One turn sends every row of this set to another row. A few are shown first. Where does it send the rows asked after them?
j324: [ -2  -7  12 -23 -20   9  10  11  -9   5 -24  -4  -1 -12  16   9   0  13
  21  11]
j491: [ 12  14  25   3  -7  -3   3  18  -7 -24   5   5  -3 -29  13 -12 -13   5
  11  -6]
j59: [ -3 -23  -3  -2  -5 -19   3   8 -13   5  -6   0  14 -21   8  -4  -1   0
  36 -28]
j898: [ 21   2  21   4 -11  -4  17  18 -14 -31  -1  -1  10 -18  11 -14 -17  16
   5  -8]
j404: [ 11  20   1 -17   4 -12   7   2  -5  -4   9  13  -1   7   9  -9  -4  -2
 -16  -6]
j684: [ -3  -9  11 -23 -16   7  10  10  -9  10 -24  -1  -3 -13  16   9   5   8
  17  15]
j850: [ 10  22   0 -21  -4 -14  10   4  -9 -16   3   0   6   8  10  -5 -16  17
  12 -22]
j628: [ -4 -21   1   2  -2 -17   0   5  -7  15  -2   9   8 -25   9  -5  10 -12
  17 -14]
j165: [ 24  -2  19   5  -8  -5  18  17 -13 -27   3   3  10 -16  10 -15  -9  11
  -8  -1]
j559: [  5  26   2 -19   4 -12  -1   1  -3  -5   8  13  -6  -2  12  -8  -8  -2
   0 -11]
j606: [  6 -34  -3   0  -4 -20  16   6 -16   7  -6   0  22 -11   6  -6   7   0
  12 -19]
j261: [ -1 -11  11 -24 -16   8  11   7  -8   9 -25   0   0 -12  13   9   6  10
  11  16]
j501: [  3 -12  10 -25 -17   9  14   9 -11   3 -25  -6   3  -8  15  10  -1  16
  18  11]
j880: [ -8 -18   3  -1  -3 -17   0   7 -12  10  -5   6   9 -27   8  -4   4  -9
  28 -22]
j266: [ 11 -13  -4   6 -23  -8   2  12   7  17   0  -5  -9   6   9  -3 -28  10
  18 -16]
j264: [  2 -32  -3  -2  -7 -21  13   9 -13   3  -8  -4  21 -13   6  -4  -2   6
  25 -24]
j369: [ 14 -18  -2  10 -20  -8   2   8   9  22   2  -1 -10   7   6  -4 -22   2
   0  -6]
j57: [  4 -14  10 -22 -17   7  17  10  -9   7 -26  -2   1 -10  14  10   4  12
   8  16]
j278: [ 14  12  -1 -17   1 -15  15   4  -8 -11   6   6   8  16  10  -9  -6   8
 -14  -8]
j482: [  4 -30   0   4   1 -21  10   6 -12  14  -3   8  15 -18   5  -6  10 -10
   6 -10]
j730: [ 17 -21  -5  10 -23  -7   6  12   7  19   2  -4  -4  11   6  -4 -22   8
   3  -8]
j573: [ 15 -18  -6   7 -25  -8   5  14   5  16   1  -8  -5  11   7  -4 -27  11
  14 -14]
j351: [ 15  11  25   6  -6  -3   6  15  -7 -19   5  11  -3 -27  10 -14  -9   0
  -5   2]
j633: [  9  -8  -1   6 -22  -7  -3  11  10  22   2  -3 -13   1   8  -4 -26   3
  20 -12]
j380: [ 21   3  21   6  -4  -3  13  16  -9 -21   5   8   5 -20  10 -16  -7   5
 -13   2]
j326: [  2 -15  11 -23 -19   8  17  12 -12   5 -27  -5   3  -9  15   9   2  14
  13  12]
j745: [ 18  12  -3 -20  -2 -16  15   7 -10 -17   5   1   9  15   9  -8 -11  17
  -1 -15]
j505: [ 16  10  23   2 -11  -3   7  16 -12 -30   0   1   4 -21  11 -12 -19  13
  17 -11]
j648: [ 11 -12   1   9 -20  -7  -5   9  11  26   4   2 -16   2   8  -5 -22  -1
   9  -7]
j579: [  5  28   2 -21   0 -14  -1   6  -7 -12   5   7  -1   0  13  -6 -14   7
  13 -18]

j324 turns into j684
j573 turns into j266
j898 turns into j505
Now these:
j745 turns into j850
j606 turns into j264

